Which row each row swaps with, under one turn or mirror:
med: [ -6   3  -3   2   9  -4 -35  23  24   3  19   5  25  -6   7   0   7  10
  19]
gur: [ 13  43  26  14  13  -8 -24  22  16  -6   1 -14  14  -4  12 -21  24  14
  10]
Ruz: [-20  17  36  34 -11  -8  -6  28  29   5  -8 -12  -1  -8   4 -17   8  15
   6]
zaves: [ 22  24  15   2  20  13 -30  11  12   4  -6 -11  30 -13  -4 -13  25  22
   6]
Das: [-19  19  21  15  -8   1  -4  15  17  -3 -15 -13   1 -12  -5 -40   2  21
  11]
mut: [ 17  41  15  28  20  -3 -18  10   9  -2  -7 -11  21  -3   5  -6  23  18
   4]
baki: [  6  41  19   7  22 -14 -18  22  15  -8 -13 -10  24  -1  -3  -6  20  28
  12]
Selup: [ 13   1   0  11   1  -3 -43  21   8  -5  26  15  14  -8   4   4   2   2
  16]
pebo: [-20  18  34  19  -2  -5 -12  28  31 -13 -11   0   5 -20   2 -35  14  23
  -7]
bodi: [ 10  14  27  27  15 -20   5  16  24  -2 -30  12   3 -15  -8  -2 -16  14
 -11]
lun: [-22  13  18  21 -23  -1 -15  20  15  -2 -16   6   6  -7  16 -33  11  23
  13]
Gud: [ 18  21  24  13  13   0 -30  23  18 -11 -17 -11  18   5   6  -6  29  39
  17]
lal: [ 31 -17  29  16 -25  10 -12  25  16 -10  -5  16  22  10   2 -10   5  16
   7]
kili: [ -5  10  14   9  -6  -2 -27  12   3  12  23  27  10 -27   9   0  10   7
  13]
fos: [  4  -7  22  27  14   3  -9  17   7  -1 -24   8  -4 -24 -20 -15 -10   8
 -23]
Tem: [ 19  -1  27  27  19 -13   0  12  13  -6 -31   6  -2   3  -9 -10   0   7
 -26]
pudol: [-23  14  35  14 -12   6 -11  23  22  10   1 -12   9 -12   7 -31   7  16
  13]
mar: [ -7 -25  17  -9  -1  -4 -20  20  13  -5 -10  31   3  -3   1 -13  -4   0
 -11]
tekip: [ 13   5   2   8  -4 -10 -27  20  14   6  22  26  29 -16   8   3   0   7
  16]
nep: [ 24 -19  39   5 -17   8  -3   8  14 -10  -5   4   1  15  -7   3   2  24
   3]
pinog: [ 23 -22  42  10  -1  20  -8  29   9 -11  -1  18   3   1 -10  -8  13  27
   1]
fuzi: [ -3 -20  10 -14   3  -2 -34  31  14 -12   2   4   4  10   1 -10  -9   4
  -8]
der: [ 11   6  19  21   9 -10   1  17  -2  -2 -33  19  -1 -11 -11 -13 -20   1
 -15]
Nalun: [ 12   5  17  22  12 -18  -5   6   4   3 -26  10 -14 -16 -11   2  -1   7
 -24]
kab: [ 37  -9  32  13 -12  11   5  17  14  -4   4   4  24  -2 -18 -10   8  20
   8]
Gadub: [-13 -13   9  -4   1 -14 -19  16  11  -7  -1  20  -5  -5  -1 -14 -16  -7
  -7]
bup: [ 23  31   4   8  20  -9 -21  22  12  -1 -10  -6  38  -3   2 -11  13  25
  14]
fori: [ 13  30  10  -1  14 -22 -33  14   4   3 -13 -22   9 -12   2 -10  10  28
   4]
sig: [ -3  13   1   3   3 -15 -39  16  25   1  19  17  23  -9  12  -8   8   7
  15]
nivi: [  7   2  20  28  -2  -7  -6  18  23  -4 -37  14  -1   0  -6  11 -17   4
 -14]
kazo: [ -4  13   2  12  -2   7 -40  23   4  -6  21  14  23 -12   8  -4   9   8
  22]
Nisu: [ 22 -25  46  12 -15  10  -9  20   6   0   4  -1  14   4 -11 -10   4  16
  10]
Nozu: [ 20   9  36  24  11 -11   2  20   8  -9 -25  19  -2  -7 -21   2 -12   5
 -11]
kun: [ -3 -14  11  -2  -5  -5 -18  20  -9 -15   1  26  -1   3   1   0  -9  -2
 -14]
mubam: [ 36 -21  32  14  -3  12  -8  20   8  10 -18   9  16 -11   5   1  16  23
   7]
nomef: [ 37  -3  46  15  -9  10 -20  13   3 -22  -1   8  11  -2 -15 -10  17  18
   7]
Rasor: [  9  29   8  13   4  -7 -21  13  11  -1 -19  -4  27   2   9  14  24  30
  16]
sifa: [ 23  -9  40  25   9 -19   1  25   4 -10 -14  11  -9  -4 -10 -11   2   9
 -20]
fabot: [ 22  35  17   8  18  -5 -13  13  -1 -14 -17 -13  22   4   0   5  10  27
  12]
genad: [ -8 -15  14  -4  -3   3 -13  12  -4   0  -3  26  -6  -5  -2   3  -8  -7
  -7]
rived: [ 29   9  25  16   4 -11  -5  24  11   4 -11   8   3 -21 -10   5 -17   5
 -28]
gaz: [-12  14  17  23  -2  16 -22  31  20   3 -27 -16   1 -18  17 -23   0  16
   9]
dalir: [-21  25  23  25 -12   2  -8  16  32   0   3  -8   5 -11  10 -13   8  30
  14]
Fuvus: [-14  -7   2 -12  -4  -8 -23  22  -4 -10 -11  13   0   4   7 -15 -14   2
  -6]
Makin: [-16  22  30  17   2  15 -26  23  29  -1  -3   4  -2 -13   6 -33  14  24
  18]
kir: [-16  -8   8 -15   0 -11 -20  20   7  -1  -2  24  -3  -7  11 -11   1   1
 -15]
Pavak: [  8   9  40  33  -1   4   0  24  18  -5 -29  22 -10 -15  -2  -4  -5  12
 -15]
Petud: [ 29  -7  48   9 -14   3  -6  17   8  -1  -7  -6  10  16  -5   3  20  15
   9]
Roko: [ 24  33   4  10  19  -5 -25  19  19  -3  -3 -18  22  -3   1   5  17  17
  -3]
logif: [  6  10   2  -4   3  -4 -26  19   3  -3  29  13  27  -9   7   1  12   7
  15]

Swapped with genad: med
Swapped with kun: sig
Swapped with Nozu: baki
Swapped with tekip: Fuvus
Swapped with bodi: fabot
Swapped with Nalun: Roko
Swapped with Tem: mut

